In the data rows, zero lies at 4.5, halfway between 4 and 5.
Here are some numbered points:
[5 5 2 7 2 0 5 4 7 5 5 4 4 1 6 6 7 5 5 4 5 4 4 4 4 5 4 5 3 5 2 3] 0
[5 8 4 0 9 0 9 0 1 6 6 0 2 9 5 9 5 2 2 0 3 2 2 6 9 4 6 3 8 9 9 0] 1
[4 5 5 2 6 3 5 4 4 3 6 5 5 5 4 7 3 5 4 3 4 6 5 4 6 4 6 4 7 4 5 4] 2
[4 4 5 3 6 4 5 4 5 5 6 6 4 5 4 4 4 4 4 2 5 8 5 4 4 3 4 5 6 5 5 4] 3
[5 4 3 6 5 4 4 6 5 5 3 4 5 3 4 6 5 5 4 4 5 4 5 4 3 7 6 4 5 3 5 3] 4
[3 4 3 8 3 6 2 6 4 4 3 4 5 2 4 5 6 5 5 6 5 2 4 3 3 7 5 4 4 1 4 5] 5
[4 4 5 3 6 4 5 4 3 5 5 6 5 5 4 4 5 6 3 3 4 7 5 5 4 4 4 5 5 4 6 3] 6
[6 4 4 6 4 8 5 5 6 5 3 3 3 4 6 2 4 5 4 6 7 3 5 5 3 6 2 4 4 4 2 7] 7
[3 4 5 1 7 3 5 3 3 7 6 7 6 6 4 4 3 5 2 1 5 9 3 5 5 1 5 6 4 5 7 3] 8
[3 5 3 7 3 6 3 6 4 4 3 4 5 3 5 5 6 5 6 5 5 2 4 4 3 7 5 5 4 2 5 4] 9
[6 3 3 6 5 4 6 6 6 6 4 3 4 4 5 4 7 5 3 3 7 5 5 5 1 6 4 4 3 5 3 4] 10
[5 6 4 9 3 9 5 7 8 4 6 1 1 8 5 2 9 1 9 8 9 0 4 5 2 6 4 4 1 6 2 8] 11
[5 5 5 5 4 5 5 4 6 5 4 4 4 4 6 4 5 5 4 4 6 3 4 6 4 5 5 4 5 4 3 6] 12
[7 6 4 8 5 3 5 6 6 4 4 2 3 3 3 7 5 4 5 5 3 2 7 4 4 6 4 3 5 5 3 2] 13
[5 3 3 7 5 4 4 7 5 5 3 4 5 3 4 6 5 5 4 4 5 3 5 4 2 8 6 4 4 3 4 3] 14
[2 5 6 1 6 5 2 3 1 1 8 8 4 6 2 6 1 7 5 2 7 9 4 1 9 2 5 6 9 4 7 3] 15
[5 3 3 4 2 4 4 6 6 6 1 3 6 3 5 4 3 6 3 8 4 2 5 4 4 6 5 2 3 3 5 6] 16
[6 4 5 4 5 7 5 5 5 5 1 5 5 2 7 5 3 7 3 5 6 4 4 6 2 6 4 5 5 2 2 5] 17
[5 3 4 6 4 4 5 5 6 5 4 4 5 3 6 4 5 5 3 5 6 7 5 5 2 4 3 5 3 5 1 5] 18
[3 4 5 1 7 3 6 4 5 5 7 7 4 6 3 4 4 5 3 1 5 9 6 4 4 1 4 5 6 5 5 4] 19
[8 3 6 5 3 5 3 5 6 5 1 4 5 0 5 4 2 5 3 7 5 4 7 5 2 6 2 4 3 4 1 5] 20
[3 5 5 5 5 5 4 5 5 6 2 4 3 5 4 5 4 5 5 6 6 2 3 5 3 5 5 2 4 2 4 6] 21
[3 4 4 6 2 4 3 5 7 5 3 5 5 4 5 4 5 5 5 6 4 4 4 5 3 4 5 4 4 3 4 6] 22
[5 4 3 4 3 3 4 6 6 5 3 4 6 3 6 3 3 6 4 8 5 2 5 5 4 6 5 3 3 4 4 5] 23
[6 4 5 5 5 9 4 7 4 5 4 4 5 5 5 4 4 6 5 5 8 3 6 6 3 7 3 5 4 3 4 6] 24
[3 7 3 3 5 2 6 2 5 5 7 7 3 7 4 4 6 3 4 1 5 8 1 4 6 1 4 5 5 6 6 4] 25
[3 5 7 0 6 1 7 1 3 4 4 8 6 3 6 6 1 7 4 2 2 6 5 5 7 1 6 5 8 4 6 4] 26
[7 5 6 9 5 2 5 6 7 4 5 2 2 3 2 6 4 3 5 5 4 1 7 4 4 7 5 2 5 7 2 1] 27
[5 4 5 5 5 4 5 5 6 6 2 4 4 3 5 5 5 5 3 5 4 3 6 5 2 5 5 4 5 3 2 5] 28
[1 5 6 0 5 6 3 3 1 2 5 9 5 5 6 7 2 6 8 2 4 6 3 5 8 2 7 5 9 1 8 4] 29
New points follow, each followed by the numbers of its five nearest points above by angle, nearest first.
[3 5 4 5 5 5 5 5 5 5 1 4 3 4 4 5 4 4 5 6 6 3 3 5 2 5 5 2 4 2 5 6] 21 5 16 22 9
[9 3 1 6 4 9 3 8 8 3 8 1 6 7 6 0 4 4 0 7 9 6 9 4 1 9 0 5 3 8 0 8] 7 24 18 10 11
[7 4 3 7 2 7 4 7 6 4 5 3 5 3 7 3 6 4 4 5 5 3 5 4 4 7 4 7 4 6 2 4] 7 11 10 18 24
[4 4 5 6 4 6 5 5 6 4 5 3 4 5 5 3 6 3 6 6 6 3 4 4 3 6 4 5 3 5 4 6] 11 7 24 9 5
[4 2 5 7 0 6 0 5 6 4 3 6 7 3 3 4 4 4 5 9 3 4 6 3 3 4 6 3 4 5 3 6] 22 16 5 20 23
[4 4 1 8 2 6 3 6 6 5 5 3 5 6 4 2 7 4 5 6 6 2 4 4 3 7 4 5 3 6 4 5] 11 9 5 7 10
[3 6 4 3 5 2 6 2 5 5 7 7 4 7 5 4 6 3 4 2 5 8 2 5 6 1 5 5 4 6 6 5] 25 8 19 3 1
[5 6 4 7 5 6 6 4 5 6 5 1 2 8 4 3 6 0 7 7 5 0 4 4 5 5 4 3 2 7 5 6] 11 27 7 21 13
[4 7 6 0 8 1 6 3 2 1 8 5 6 5 2 9 2 5 4 0 3 8 6 2 9 3 7 4 9 4 6 2] 2 15 26 29 19
[3 5 4 3 3 6 4 5 4 3 8 6 5 4 5 5 5 5 4 3 6 6 4 4 6 4 5 7 6 5 4 3] 15 29 3 2 19
[1 4 4 0 4 9 4 3 0 5 7 7 8 7 6 4 3 7 2 4 7 9 3 7 7 2 5 8 3 3 9 5] 8 29 6 15 19
[6 5 5 5 5 5 5 5 5 4 4 4 4 3 6 5 3 5 5 5 5 3 4 4 3 5 4 4 6 3 2 6] 17 12 7 28 20
[6 7 3 9 5 7 6 5 6 7 6 0 2 9 3 1 8 0 8 7 4 0 3 4 6 5 4 2 1 8 5 6] 11 27 7 13 21
[5 5 5 5 5 5 6 4 6 5 3 4 3 4 4 5 5 4 5 5 5 3 4 5 4 5 5 4 5 4 3 6] 12 21 28 7 11
[5 4 4 5 7 7 6 4 0 6 6 6 5 5 4 4 8 4 4 1 3 9 4 6 6 6 2 9 4 6 7 1] 6 8 3 25 19
[2 6 5 5 5 5 4 6 5 6 0 3 2 4 5 5 4 5 6 6 6 1 2 5 1 5 5 1 3 1 6 7] 21 9 5 16 22
[7 4 8 6 7 8 6 4 6 4 4 3 2 4 3 3 2 4 7 7 4 3 6 5 2 4 3 4 4 5 0 6] 7 20 11 27 24
[2 3 4 1 1 3 3 3 3 4 7 6 8 5 3 4 3 5 3 4 2 9 5 3 6 2 5 7 3 4 8 3] 8 6 15 19 26
